In the rows, 128 means zero.
One hidden turn or mirror swaps the rows below in pairs. Which row is each named row swapped with?
bamis: [156 137 137 136 129 137 112 101 153 136 132 136 161 139 111 104 130 123
 146]
nubo: [177 122 116 130 131 143 144  97 156 119 114 115 151 127 103  96 160 140
 131]
giseb: [152 133 133 136 136 142 130  90 155 101 130 113 145 138 109 112 135 105
 125]
bep: [150 121 130 128 141 114 138  98 143 127 130 118 126 127 101  94 133 118
 133]
vug: [151 117 124 128 132 120 129 117 152 133 132 102 151 144 127 101 129 117
 128]
fako: [158 124 127 136 125 146 131  73 146 117 114 106 142 136 100 114 129 123
 113]
Bem: [171 117 118 126 143 132 131 116 164 108 130 112 160 133  99 111 144 135
 133]
Rok: [175 130 135 133 109 126 125  85 155 117 136 130 148 131 123  92 158 135
 138]
degi: [154 113 126 131 115 118 125 115 158 138 135  94 159 130 115 105 139 122
 131]
lam: [173 127 128 139 120 143 124  94 146 133 136 130 140 121 130  92 129 134
 132]
Sako: [153 139 129 140 129 138 116 100 161 143 131 134 154 142 112 113 127 118
 135]
minu: [163 127 132 133 116 138 137  70 149 126 120  96 147 143  99 107 133 123
 122]
vumas: [150 139 137 135 127 128 120 103 152 132 122 134 161 142  91 114 133 112
 139]
bomo: [178 115 126 129 142 110 111  90 132 133 135 121 143 135 105  91 133 127
 124]
vuveg: [183 115 132 137 120 139 115  87 147 129 126 124 163 119  95 110 157 125
 125]
kire: [161 137 118 118 128 127 123 108 123 139 123 124 150 127 100 112 150 114
 126]
Fav: [172 126 117 124 143 127 125  91 160 111 124 118 144 113 101 108 121 130
 129]
sukob: [175 114 113 125 129 148 136 100 160 124 115 122 152 132 104  94 156 139
 129]
muduz: [171 117 125 126 141 114 111  91 135 142 133 119 141 145 104  97 132 127
 122]
Lag: [155 138 132 140 134 137 116 106 153 135 129 139 157 144 102 110 135 118
 141]
fenu: [177 124 120 130 129 138 146  98 152 120 110 113 149 122  97 101 164 136
 128]
pokug: [160 116 130 129 139 115 133  99 138 137 134 120 131 131 101  83 131 123
 135]
nuno: [146 133 133 134 137 138 131  89 155 106 133 112 137 142 106 109 128 108
 126]
liko: [173 118 112 124 128 144 137 101 159 119 117 122 149 134 106  93 160 147
 130]
Kov: [156 114 119 141 138 143 131  77 139 118 120 119 136 131 109 111 135 127
 109]
Zavo: [176 116 130 131 133 113 104  87 142 130 133 117 151 144 112 112 134 129
 110]
Pode: [164 130 137 132 122 144 123 100 162 144 129 129 143 132 121  94 121 131
 132]
Mir: [160 112 130 117 118 116 119 113 153 131 128  98 162 130 121 110 135 115
 132]
faf: [168 128 125 129 133 150 130  92 135 112 135 105 166 129 108  96 155 111
 127]
Bome: [179 118 124 127 126 123 115  84 143 121 127 109 145 130 123 127 137 128
 110]
laped: [161 116 108 114 126 149 116  90 162 129 123 129 157 137 102 111 140 137
 132]
biso: [162 123 127 136 125 141 128  70 143 121 115 107 140 139  98 116 132 123
 113]
gazu: [170 138 129 122 106 120 121  92 142 118 135 127 144 135 117  89 155 131
 139]
Zerer: [163 128 132 122 115 141 141  78 157 128 123  91 150 142 108 102 139 121
 131]
sinog: [158 116 118 135 133 144 128  73 143 115 116 114 138 131 104 112 132 124
 109]
Buguk: [180 116 131 131 124 124 106  81 141 124 128 112 150 136 120 126 139 132
 116]
tofad: [150 113 125 116 132 122 129 118 153 131 130  99 149 140 125  99 132 122
 132]
veru: [176 121 116 124 140 128 129 115 168 106 131 118 156 128 100 110 134 136
 130]
sagum: [165 143 130 127 109 119 121  97 153 122 135 126 149 132 119  91 158 136
 136]
fakav: [159 145 121 120 113 112 127 100 135 128 131 126 148 130 110  96 154 124
 132]
Pabit: [184 116 128 137 108 129 109  98 141 133 125 113 159 113 103 114 147 116
 126]
lanu: [162 128 116 123 139 131 129 115 128 134 127 126 153 133  97 114 154 119
 124]
tud: [164 114 133 125 104 135 111 104 146 141 124 102 168 125 104 110 142 118
 126]
pezu: [167 147 119 120 117 117 122  97 130 125 128 126 145 124 111 100 152 123
 130]
zamu: [174 129 136 141 120 132 125  86 153 117 138 129 151 132 110  92 161 138
 140]
pab: [149 139 129 139 128 127 118 111 155 132 123 131 162 140  93 114 140 115
 142]
Mes: [171 125 128 126 123 139 132  87 148 123 132 115 133 119 135 102 130 139
 122]
darit: [170 116 118 120 141 130 134 121 156 112 129 111 161 137  96 112 148 128
 135]
Kamet: [156 112 127 121 123 114 127 115 151 130 130  96 151 135 121 106 136 117
 133]
toko: [155 131 129 139 132 147 125  90 148 104 137 106 149 142 109 106 140 103
 121]
giba: [167 114 104 116 128 147 124  97 162 128 118 128 150 134 105 102 154 142
 134]
pov: [184 117 128 126 130 116 103  84 137 130 133 116 144 146 112 113 135 130
 121]

Kamet swaps with Lag
fenu swaps with Kov
fakav swaps with muduz
zamu swaps with Bome
Fav swaps with faf
giseb swaps with Bem

One hidden turn or mirror swaps the rows below in pairs. Which row is each named row swapped with?
tekef: [142 124 133 132 133 126 139 123 132 158 132 123 119 128 145 123 147 135
 122 125]
Fas: [150 132 124 127 127 139 124 122 125 134 154 123 142 125 142 133 140 138
 128 114]
mapu: [125 132 125 131 120 131 123 159 127 136 141 125 139 136 123 137 114 129
 114 121]
fof: [139 126 133 138 122 137 133 110 128 130 124 114 124 121 128 138 135 131
 149 100]
Fazet: [114 105 131 139 143 131 134 134 129 126 125 126 130 114 128 128 139 135
 146 117]
zom: [133 117 132 128 120 134 135 130 114 136 123 129 112 133 121 132 138 120
 133 101]
Kot: [115 135 122 142 134 127 132 127 137 115 121 119 124 135 111 131 103 123
 135 126]
fegik: [126 127 130 134 117 128 131 114 114 126 143 121 112 137 123 129 102 120
 122 120]
Vagu: [134 135 132 139 121 134 138 122 129 118 152 113 115 125 130 132 102 118
 131 120]
filu: [128 133 128 142 146 128 129 125 123 129 135 113 145 126 119 128 134 135
 119 153]
Kura: [122 144 133 140 134 121 117 131 119 140 132 125 139 136 108 151 118 121
 133 118]
lik: [135 132 129 141 113 134 121 136 134 140 127 134 138 126 136 118 136 155
 124 131]
ganis: [143 135 128 133 133 127 123 122 135 159 117 122 134 123 134 118 133 144
 121 115]
soseb: [127 132 125 139  97 133 129 120 113 136 136 125 119 126 132 132 128 139
 132 109]
Veve: [131 128 125 135 129 130 130 109 124 135 137 124  95 125 127 128 137 128
 127 102]
zon: [137 138 114 120 139 114 120 127 142 147 152 116 121 130 135 125 127 130
 141 114]
Soz: [125 140 123 142 150 125 117 140 123 155 135 128 125 134 111 130 137 132
 136 132]
voka: [142 123 128 121 131 128 125 128 135 160 135 122 111 132 124 118 141 142
 134 125]
Vazo: [140 133 130 128 108 132 129 119 136 118 153 125 121 127 126 135 142 124
 122 113]
zugaz: [135 140 119 135 140 134 133 122 127 126 129 130 118 124 131 139 117 134
 140 155]
Dul: [139 145 135 140 140 121 132 148 147 138 126 128 112 121 127 125 116 134
 129 114]
dimi: [129 146 126 135 124 125 123 150 106 134 137 127 119 131 139 138 129 125
 135 130]
zanaf: [117 124 121 138 141 122 132 125 132 125 114 120 126 136 141 124 123 124
 109 131]
paker: [125 122 135 135 111 134 119 134 117 125 156 127 117 122 113 129 137 135
 138 126]
Dukuv: [137 137 122 127 144 132 133 122 142 152 111 122 131 126 129 120 117 137
 121 113]
gokal: [133 117 126 133 124 131 148 124 140 131 123 126 126 113 151 128 139 123
 128 122]
Gosob: [108 132 119 144 146 125 128 129 126 135 117 122 132 126 111 129 108 135
 131 111]
pazar: [116 122 133 137 141 135 132 124 143 128 150 124 149 120 122 134 131 139
 140 140]
Liti: [123 130 132 141 142 134 131 116 125 125 136 117 118 129 113 130 124 128
 124 156]
lon: [124 131 127 136 157 129 130 138 130 133 130 121 101 126 121 124 118 124
 139 113]
nuseg: [132 115 128 139 129 149 145 134 140 120 127 117 123 118 139 127 118 134
 130 111]
zivi: [135 131 125 138 132 130 125 117 135 129 137 116 135 108 121 130 130 132
 143 155]
Gugok: [131 108 118 113 129 118 124 126 136 148 134 133 125 130 125 134 140 137
 138 131]
savun: [137 143 122 120 135 124 136 130 133 146 144 115 118 136 152 134 131 122
 132 124]
roza: [124 129 135 145 152 124 131 128 120 134 126 124 146 131 129 133 113 117
 123 106]
nif: [130 121 130 129 131 124 124 139 144 144 150 121 134 125 110 122 110 135
 139 104]
biga: [121 128 131 146 134 129 129 111 140 123 160 127 130 119 126 137 120 129
 139 139]
gibu: [126 142 119 135 133 121 126 150 131 136 130 129 151 123 124 132 126 128
 122 141]
rase: [144 132 136 139 114 136 127 125 113 130 141 121 146 125 137 127 133 135
 132 105]
tiz: [126 129 129 138 164 133 131 122 133 133 142 129 142 128 133 141 119 121
 119 121]
Gereg: [128 119 126 141 128 139 134 109 119 128 137 117 110 125 129 130 152 125
 138 132]
tuvat: [127 139 132 146 137 141 126 140 112 124 123 132 132 127 101 133 122 131
 138 124]
kop: [134 126 125 121 135 112 126 125 139 161 133 124 116 124 136 134 132 117
 132 133]
zos: [129 129 132 132 106 136 129 111 124 130 136 124 142 126 122 134 125 131
 110 137]
Peteb: [120 143 125 145 140 130 112 127 122 131 143 129 128 123  96 129 127 142
 128 123]
sudok: [133 124 127 134 133 133 125 127 132 142 136 125 129 126 108 112 106 149
 142 107]
nadan: [134 127 129 130  99 128 128 131 138 143 134 132 118 134 123 127 126 139
 141 107]
lugif: [129 145 129 139 156 128 129 134 151 131 134 132 128 124 111 131 120 128
 126 112]
Zeg: [126 118 135 133 110 121 128 131 137 108 142 116 126 121 115 130 133 128
 121 127]
gunir: [124 130 133 144 127 129 126 107 122 128 124 116 140 126 126 132 126 126
 106 142]

zivi swaps with kop
lik swaps with zanaf
zom swaps with tuvat
fegik swaps with sudok
tekef swaps with filu
Kot swaps with nadan

One hidden turn or mirror swaps the rows below in pairs. Which row is each named row swapped with?
folo: [132 131 130 135 124 143 133 139 128 125 123 129 147 131 144 135]
reku: [119 137 127 145 133 137 130 133 126 150 144 120 140 145 118 135]
momuv: [115 125 113 128 119 127 143 133 136 125 113 132 109 130 121 147]
luva: [122 121 127 130 146 124 121 134 132 155 134 121 134 142 116 124]
retu: [131 116 132 118 120 135 114 135 128 126 123 135 139 136 141 117]
fel: [133 135 125 138 117 143 130 134 130 126 126 129 145 130 147 134]
punef: [129 121 121  99 126 121 136 123 128 135 115 118 137 138 135 143]
fomav: [109 140 128 143 130 137 130 133 131 150 140 119 136 141 119 140]
dogu: [127 120 124 116 110 127 119 118 124 134 142 139 101 142 132 129]
boga: [124 138 124 127 100 123 130 111 118 124 143 118 128 121 120 132]
samov: [123 126 123 126 143 121 118 131 136 158 131 120 132 143 113 128]
Bom: [127 130 128 105 129 116 122 123 128 135 121 113 109 126 123 147]
pibam: [113 136 124 144 134 135 128 132 134 155 139 122 137 144 119 136]
teru: [115 138 121 147 134 138 129 130 130 151 140 119 132 143 122 137]
Duk: [112 130 114 132 118 127 147 132 136 129 118 131 108 131 121 146]
rem: [128 120 125 119 110 133 121 121 127 128 141 144 103 144 127 130]
Zad: [134 117 131 121 128 128 121 139 121 127 125 137 136 128 139 113]
dofa: [118 122 118 118 118 134 127 125 116 147 142 129 125 162 114 132]
Duzev: [119 126 114 128 117 130 138 131 138 128 114 131 104 129 126 150]
Beki: [114 123 113 128 118 121 144 131 133 128 113 131 112 131 120 149]
Rup: [126 137 123 123  96 124 127 111 118 126 142 120 128 128 114 135]
losod: [130 132 129 133 118 143 125 135 129 124 123 127 148 129 146 131]
Vapo: [115 128 114 125 115 126 146 131 138 130 115 133 111 134 118 150]
lisu: [128 130 132 106 134 116 123 122 128 134 127 114 119 120 118 149]
ker: [127 133 132 135 121 143 129 132 127 124 125 127 146 126 148 135]
vakel: [123 124 125 129 145 120 122 137 125 152 133 124 129 138 112 120]
rir: [130 116 119 121 114 134 121 124 126 128 143 143 102 143 129 128]
Rom: [125 135 121 125  97 126 124 108 118 125 136 120 126 124 116 134]
vik: [136 126 122 103 123 127 133 127 122 131 112 122 142 136 135 145]
sek: [121 135 128 125 102 124 123 108 120 131 147 119 123 122 117 136]
liga: [121 127 129 129 146 125 120 137 133 154 133 123 127 139 109 126]
Vul: [119 117 115 115 114 132 126 123 119 141 141 122 122 162 122 126]
Tago: [111 128 115 127 115 127 142 125 136 132 114 134 109 132 117 148]
nane: [124 134 123 125 102 121 127 109 117 128 147 121 128 124 115 132]
rerop: [138 118 127 124 128 136 119 135 125 127 122 137 141 133 140 117]
sogem: [123 130 121 126  98 119 126 111 114 126 143 120 127 126 116 133]
tulu: [139 119 132 121 124 134 117 135 127 126 127 137 137 128 140 115]
Vakep: [131 134 130 107 131 117 123 120 130 135 124 114 116 124 115 150]
zenu: [133 114 132 123 128 134 117 137 127 128 125 131 142 133 142 116]
buzep: [118 126 128 130 146 127 120 134 127 153 133 123 135 141 110 126]

liga swaps with tulu
Vapo swaps with Rup
Rom swaps with Tago
zenu swaps with luva

